One turn or mirror swaps these rows in pairs. Which row does each one swap with?
difek: 0.19 0.01 2.92 -1.01 1.40 0.25 -1.06 -0.20 -2.52 0.46 0.40 -1.79 -0.80
 -1.15 0.31 2.42
Raza: -1.31 -1.51 0.80 1.15 0.06 0.94 -2.40 -0.07 -0.38 1.61 1.48 -0.64 -2.17
 -0.37 -0.69 -0.06
vasun: 0.87 0.03 1.89 -1.30 -0.43 -0.53 -1.73 0.14 -0.39 3.92 -0.14 0.12 -1.94
 -0.18 -0.34 -0.72
vufa: 0.81 -1.32 -0.93 -1.02 -2.67 0.89 -2.81 -0.53 -1.09 2.25 0.87 0.39 -3.09
 1.65 -0.34 1.88
vug: 1.01 -1.48 0.70 -0.33 -2.18 0.54 -3.40 -0.35 -0.74 3.09 0.94 0.64 -2.51
 1.54 -0.01 0.76
sef: 0.23 -2.69 1.31 -0.53 -1.02 -0.49 1.63 -0.31 -1.02 -1.40 -0.76 1.41 1.09
 0.19 -0.78 0.48
siked: -0.28 -1.71 3.06 -0.87 -0.48 0.78 -2.55 0.14 -2.37 -0.04 -0.06 -0.76
 0.41 0.19 0.14 3.28
Gumo: -2.48 -3.45 -1.77 -2.31 -0.40 -0.72 -1.02 0.72 -1.49 1.23 -0.03 -0.98
 -0.66 0.00 0.44 1.33
lodut: -1.57 -2.84 0.97 -2.07 -2.12 -2.12 -1.47 2.30 -1.80 0.76 -0.86 -0.62
 0.35 0.73 0.02 0.34
nit: -0.41 -0.84 2.45 -0.17 1.58 2.26 -0.68 -0.70 -0.70 0.85 1.57 -0.63 -0.77
 0.76 0.39 1.39
Kel: 2.44 -1.14 2.78 -0.06 -2.52 -1.12 -1.80 -0.16 -1.49 1.14 -0.74 0.82
 -1.50 -0.65 -1.81 0.21
Berer: 0.86 -2.50 -1.63 -0.88 -0.67 -2.34 1.17 -0.19 -1.06 -0.65 0.47 0.22
 -2.25 0.10 -1.02 -0.89
bunav: 1.66 -2.22 -0.93 -1.37 0.43 -2.01 2.28 -0.08 -0.75 -0.61 0.13 0.18 -0.85
 -0.37 -0.60 -0.33
moko: 1.22 0.13 1.66 -1.15 -0.52 -0.51 -2.23 0.45 -0.35 3.57 0.61 0.64 -1.96
 0.42 -0.35 -0.72
Megid: 1.31 -2.67 -0.78 -0.29 0.02 -2.05 2.25 -0.14 -0.60 0.00 0.09 0.70 -0.90
 -0.49 -0.68 -0.48
baz: 0.96 -2.58 -0.83 -0.95 0.33 -1.82 2.07 0.01 -0.77 -0.45 -0.61 0.68 -1.18
 -0.21 -0.71 -0.63
Foli: 0.96 -1.90 -0.19 -1.00 -2.43 0.56 -3.19 0.00 -1.01 2.29 1.11 0.53 -3.06
 1.88 -0.13 0.66
Netu: 2.07 -1.28 2.54 0.07 -2.88 -1.41 -1.55 -0.33 -1.42 1.06 -0.67 1.05 -1.63
 -0.49 -1.39 0.42
dukod: -0.55 -1.43 3.15 -1.27 -0.82 0.69 -2.12 0.13 -2.53 -0.62 -0.09 -0.88
 0.20 0.64 0.17 3.32
sizi: 0.51 -2.36 -0.71 -1.16 -2.09 0.35 -2.81 -0.42 -0.85 1.80 1.55 -0.11
 -3.18 2.20 -0.33 1.37
vezo: 1.27 -2.28 -2.11 -1.89 -2.16 -1.20 -1.86 -0.25 -1.67 0.33 1.24 -0.16
 -2.48 2.27 -1.00 -0.23
Famas: 0.42 -0.81 1.45 0.98 -1.40 -0.39 -2.35 -0.95 -1.17 1.98 -0.05 0.09 -2.36
 -1.68 -1.47 -0.14
Lir: 0.99 0.50 2.21 -2.01 1.75 -0.51 0.43 -0.51 -1.34 2.30 -0.50 -0.84 -0.81
 -1.00 0.25 0.71
Pid: 2.61 0.02 2.47 -1.85 0.83 1.28 -0.27 -1.07 -1.58 0.90 0.58 0.13 -0.65
 1.74 1.00 2.60
barid: 2.31 -1.56 2.36 -1.59 -2.57 -2.01 -1.76 0.59 -2.22 1.07 -1.46 -0.62 0.07
 1.01 -0.61 0.36
tus: 0.90 -2.41 -0.73 -3.13 0.41 -0.66 0.59 -1.00 -1.94 0.49 0.23 1.17 -1.20
 1.19 1.12 4.19
Peva: 1.21 -1.69 -2.22 -1.19 -1.04 -1.17 1.26 0.03 -0.47 -0.87 0.01 0.97 -2.29
 0.22 -1.07 -0.13
korin: -2.24 -2.74 -1.52 -2.80 0.27 -0.87 -0.20 -0.31 -2.02 0.43 -0.75 -0.76
 -0.37 0.14 1.07 2.26
Fabep: -2.57 -3.12 -1.46 -2.02 0.34 -0.92 -1.11 1.14 -1.63 0.44 -0.55 -0.80
 -0.37 0.35 0.70 0.82
sama: 0.13 -0.74 2.56 -0.70 1.58 2.51 -0.55 -0.68 -1.29 1.38 1.54 0.04 -0.89
 1.08 0.38 1.65
zufud: 1.05 -2.16 0.23 -0.67 0.16 -1.81 2.33 0.21 -0.89 -0.82 -0.72 0.41 0.07
 -0.14 -0.62 -0.20
soves: -1.64 -2.67 -1.82 -2.10 0.20 -1.55 -0.20 0.20 -2.57 1.14 0.05 -1.11
 -0.26 1.41 0.95 2.48
golot: -2.72 -2.66 -1.34 -2.56 -0.23 -0.43 -1.10 1.07 -1.54 0.52 -0.50 -1.51
 -0.03 0.29 0.72 1.05
Dunap: 2.71 -0.48 1.64 -2.09 0.86 0.52 0.05 -1.45 -1.70 0.90 0.82 0.46 -0.49
 1.82 1.19 3.22
mato: -2.73 -3.27 -0.90 -1.58 -1.03 -0.84 -1.19 1.83 -1.10 0.57 -0.99 -0.75
 -0.19 0.15 -0.06 0.76
lan: 0.08 -2.84 2.24 0.21 -1.74 0.99 -1.36 0.13 -0.60 -0.99 -0.41 0.64 -0.10
 0.55 -0.16 3.34
gog: 2.90 -0.50 0.61 -3.10 0.45 -0.35 0.17 -1.88 -1.32 1.29 0.41 0.36 -0.97
 1.89 0.68 2.87
Baf: 2.98 -0.01 0.74 -1.74 0.35 -0.33 0.05 -1.14 -1.93 0.92 1.24 0.07 -1.14
 2.00 0.52 3.33

Raza swaps with -> Lir
vufa swaps with -> Baf
sama swaps with -> moko
Berer swaps with -> korin
difek swaps with -> Famas
vasun swaps with -> nit
Peva swaps with -> soves

